[[140 131 124 129]
 [140 148 114  99]
 [121 120 135 124]] result: 140

[[106 127 123 122 145 153 114]
 [124 137 138 124 133 131 131]
 [119 136 135 124 134 131 127]] result: 124

[[119 153 135 127 117]
 [123 143 136 130 124]
 [122 128 131 122 116]] result: 123

[[144 121 127 134 119]
 [142 129 140 128 115]
 [151 118 143 128 111]] result: 142

[[129 146 131 130]
 [104 122 141 108]
 [147 135 126 132]] result: 104

[[118 117 125 119 141]
 [128 105 116 136 148]
 [132 135 134 127 121]] result: 128
---
[156 124 152 130] --> 130

[140 133 126 154 141 137 132] --> 154

[[131 138 142 147 137]
 [138 141 140 136 134]
 [139 139 151 135 133]] --> 147

[144 111 116 107 126] --> 107

[149 139 104 122] --> 122

[106 104 130 136] --> 136
---
[[128 101 130 131 131 122]
 [123 117 128 142 126 126]
 [125 122 119 120 131 140]] --> 131

[125 134 143 150] --> 134

[130 133 107 142 151] --> 107

[[156 128 126 128]
 [143 129 130 127]
 [144 125 127 143]] --> 128

[[144 124 122 112 127 150]
 [107 142 135 110 142 147]] --> 112

[[123 126 132 138]
 [120 131 154 132]] --> 126

[[153 117 138 145 126]
 [108 146 126 109 131]
 [144 129 131 140 137]] --> 138
---
143	122	126	122	120	98	151
127	128	122	133	124	148	130
141	114	133	130	120	120	120
: 126

127	120	117	119	120	137	152
128	137	117	137	145	141	143
131	131	115	135	139	144	147
: 117

127	128	130	122	125	149
129	127	128	130	127	102
126	127	132	132	130	111
: 130

105	132	135	135
137	119	149	102
145	132	108	141
: 135

129	115	119	106	143	131	138
127	137	133	154	134	129	134
129	119	129	136	139	127	139
: 119

135	120	138	131	136
99	122	129	132	138
148	119	148	131	138
: 138
---
array([[135, 129, 107, 133, 129, 136],
       [133, 120, 112, 138, 127, 139],
       [130, 135, 135, 129, 107, 132]])
133

array([[119, 147, 146, 125, 132],
       [137, 144, 140, 134, 122],
       [136, 130, 104, 127, 125]])
137

array([[134, 117, 142, 139, 142, 154],
       [135, 120, 103, 134, 141, 133],
       [130, 122, 116, 120, 141, 127]])
135

array([[111, 151, 119, 135, 123],
       [122, 138, 143, 141, 111],
       [136, 135, 113, 134, 153]])
122

array([[140, 133, 129, 105, 128, 140],
       [120, 133, 134, 144, 121, 134],
       [134, 131, 129, 121, 140, 131]])
120

array([[122, 126, 132, 119, 128],
       [103, 123, 113, 109, 145],
       [156, 135, 138, 149, 109]])
103

array([[119, 129, 126, 115],
       [136, 141, 132, 156],
       [106, 158, 124, 124]])
136

array([[100, 135, 126, 129, 118, 128, 122],
       [122, 128, 127, 126, 137, 128, 129],
       [150, 129, 129, 127, 137, 128, 134]])
122
---
[[117 126 131 113 126 127]
 [113 121 129 107 138 128]
 [148 125 129 154 130 127]] Answer: 113

[[104 117 120 130 114 132 129]
 [121 115 110 131 107 125 120]
 [132 119 130 119 131 118 132]] Answer: 114

[[124 127 115 124 135 118 127]
 [123 129 113 128 134 118 124]
 [149 133 153 136 129 131 149]] Answer: 135

[[141 109 137 152 102 102 158]
 [146 131 138 120 134 113 148]
 [136 134 122 117 137 136 142]] Answer: 102

[[134 139 106 121]
 [117 131 117 142]
 [125 111 121 154]] Answer: 139

[[124 140 136  98 122 117]
 [118 118 103 140 146 149]
 [123 133 142 114 108 100]] Answer: 98
---
[[120 135 104 120 144 109 138]
 [126 143 120 122 139 121 158]
 [124 124 124 111 115 133 128]] gives 135

[[158 131 142 124 130 109 117]
 [127 116 133 129 134 121 115]
 [107 125 140 128 121 144 133]] gives 131

[[120 115 132 123]
 [126 106 137 125]
 [111 146 128 144]] gives 115

[[128 140 129 127 154 129]
 [155 133 127 122 123 105]
 [110 101 126 153 148 127]] gives 140

[[132 124 142 112 110]
 [123 103 125 113 120]
 [125 120 131 121 124]] gives 124

[[122 120 120 124 122 124]
 [137 122 133 101 130 151]
 [103 104  99 130 113 102]] gives 120

[[120 115 115 103 137]
 [116 133 127 130 124]
 [130 122 122 111 142]] gives 115

[[112 124 119 118]
 [117 121 128 130]
 [122 147 100 122]] gives 124

[[120 145 133 143 124 113]
 [130 150 137 120 112 137]
 [119 116 133 115 141 109]] gives 145
---
[[129 152 128 151 131 140 122]
 [128 140 130 107 130 133 107]
 [128 123 130 120 132 132 110]] >> 107

[[126 126 119  98 111 107 148]
 [126 134 110 127 103 147 144]
 [103 157 142 141 137 112 137]] >> 144

[[131 107 104 106 128]
 [119 150 129 131 125]
 [128 109 108 109 117]] >> 125

[[122 136 128 130 101 145 124]
 [122 106 123 136 137 134 128]
 [122 112 135 136 129 117 120]] >> 128

[[129 131 134 140 147 153 112]
 [124 133 128 140 143 140 125]
 [128 141 109 137 126 130 132]] >> 125

[[109 102 124 130 125 131 149]
 [112 111 127 133 119 133 136]
 [127 120 133 127 136 131 155]] >> 136

[[119 146 153 137 144]
 [108 146 148 151 132]
 [154 133 122 139 137]] >> 132
---
[[107 108 148 112 119 108 153]
 [100 129 139 138 136 129 104]
 [116 127 149 115 129 123 115]] -> 100

[[120 127 120 100 129]
 [132 129 115 110 127]] -> 132

[[123 128 123 138]
 [106 100 126 138]] -> 106

[[131 131 131 132 131 130 132]
 [154 154 146 156 157 131 147]] -> 154

[[142 150 150 152 108]
 [113 129 129 107 137]
 [118 128 147 129 131]] -> 113

[[127 124 131 107 137 129 131]
 [122 126 134 136 111 129 122]
 [126 128 126 120 134 124 111]] -> 122

[[114 136 151 153 139 121 107]
 [155 146 127 112 109 118 131]] -> 155

[[101 148 103 135 135 122 147]
 [141 126 126 129 133 120 132]] -> 141

[[134 134 118 133 148]
 [129 144 128 132 135]
 [114 137 141 153 124]] -> 129
---
[[121 127 126 157 119 113 157 124 127 131 116]
 [121 128 128 156 117 116 156 126 128 128 119]
 [133 130 130 104 131 155 102 127 130 131 147]
 [131 129 131 110 126 155 105 129 129 130 148]
 [133 125 124 109 150 123 111 126 131 132 121]
 [132 130 131 116 120 155 111 127 127 131 148]
 [132 125 124 111 151 119 113 126 131 130 118]
 [133 128 130 102 139 146 100 128 132 130 140]
 [132 124 123 115 149 117 117 128 129 130 117]
 [122 128 126 150 124 114 154 125 129 130 117]
 [130 123 123 123 144 114 123 130 128 129 115]
 [126 128 128 127 115 151 125 129 127 134 143]] Answer: 127

[[130 127 130 133 136 122 121 110]
 [139 131 133 122 129 130 120 127]
 [124 128 124 127 136 134 143 117]
 [119 130 126 128 133 126 131 151]
 [119 134 133 125 124 143 119 132]
 [129 129 128 142 132 135 136 116]
 [132 128 149 116 134 123 120 117]
 [123 133 141 134 140 121 137 123]] Answer: 127

[[125 132 131 134 123 129 125 130 127 121 125 127 136 134 113 131]
 [129 126 130 133 122 128 121 131 135 128 128 126 136 138 129 130]
 [130 126 127 130 130 128 131 128 129 132 129 126 135 150 126 130]
 [127 132 130 129 125 129 124 129 128 129 127 125 129 134 123 129]
 [126 128 127 122 130 128 123 127 127 133 128 128 123 132 124 124]
 [137 128 129 130 127 127 128 128 131 132 127 123 118 144 119 123]] Answer: 132

[[130 136 130 122 129 126 131 120 132 127]
 [130 130 127 144 126 139 125 140 123 126]
 [127 134 130 114 131 106 135 122 142 131]
 [125 135 126 123 129 128 127 119 131 124]
 [128 127 132 135 124 126 133 129 128 135]
 [128 132 131 131 130 127 131 131 130 125]] Answer: 136

[[126 128 132 125 121 131 126 130 130 126 132 128 128 149 129]
 [128 132 130 123 131 122 124 133 130 132 134 140 137 111 128]
 [129 125 127 126 124 131 129 126 124 131 135 136 127 125 127]
 [129 127 127 128 127 130 130 125 129 126 134 138 128 114 127]
 [126 129 124 131 130 127 128 129 126 131 101 102 128 137 130]
 [124 131 124 132 132 127 127 130 130 126 138 140 126 113 131]] Answer: 128

[[125 133 127 146 119 116 117]
 [117 122 131 116 115 120 135]
 [123 121 118 145 126 132 127]
 [116 118 122 148 127 137 150]
 [151 129 142 124 145 118 143]] Answer: 133
---
[105 136 111 113 142] gives 111
[133 151 143 119 104] gives 143
[121 135 132 157 109] gives 132
[135 149 120 143 114] gives 120
[128 129 155 157 131] gives 155
[126 105 138 150 140] gives 138
---
[138 101 120 143] ==> 138
[136 137 131 157 123 129] ==> 137
[130 133 129 129 107] ==> 130
[130 143 157 116 129] ==> 143
[134 144 134 111 149] ==> 144
[132 105 122 127 123 138] ==> 132
[127 131 122 111 154] ==> 131
[107 137 126 121 130 125] ==> 130
[125 107  98 124 145 123] ==> 125
[130 125 125 152 150 117 133] ==> 150
---
[137 137 141 127 111 122 149] value 149

[[106 144 144 119 140 129]
 [116 105 103 135 121 114]
 [120 141 101 118 137 139]] value 129

[156 101 138 141 155  99] value 99

[148 154  98 102 121] value 121

[117 124 145 102] value 102

[[117 105 116 128 129 123]
 [133 125 119 111 117 132]] value 123

[128 131 130 107] value 107

[120 153 140 130 104 158] value 158
---
[132 133 138 136 155 140] Answer: 138
[101 100 144 148 131] Answer: 144
[109 112 129 134 153 128] Answer: 129
[130 151 132 110 119] Answer: 132
[134 139 150 109 114 145] Answer: 150
[129 152 120 125 146 131 136] Answer: 120
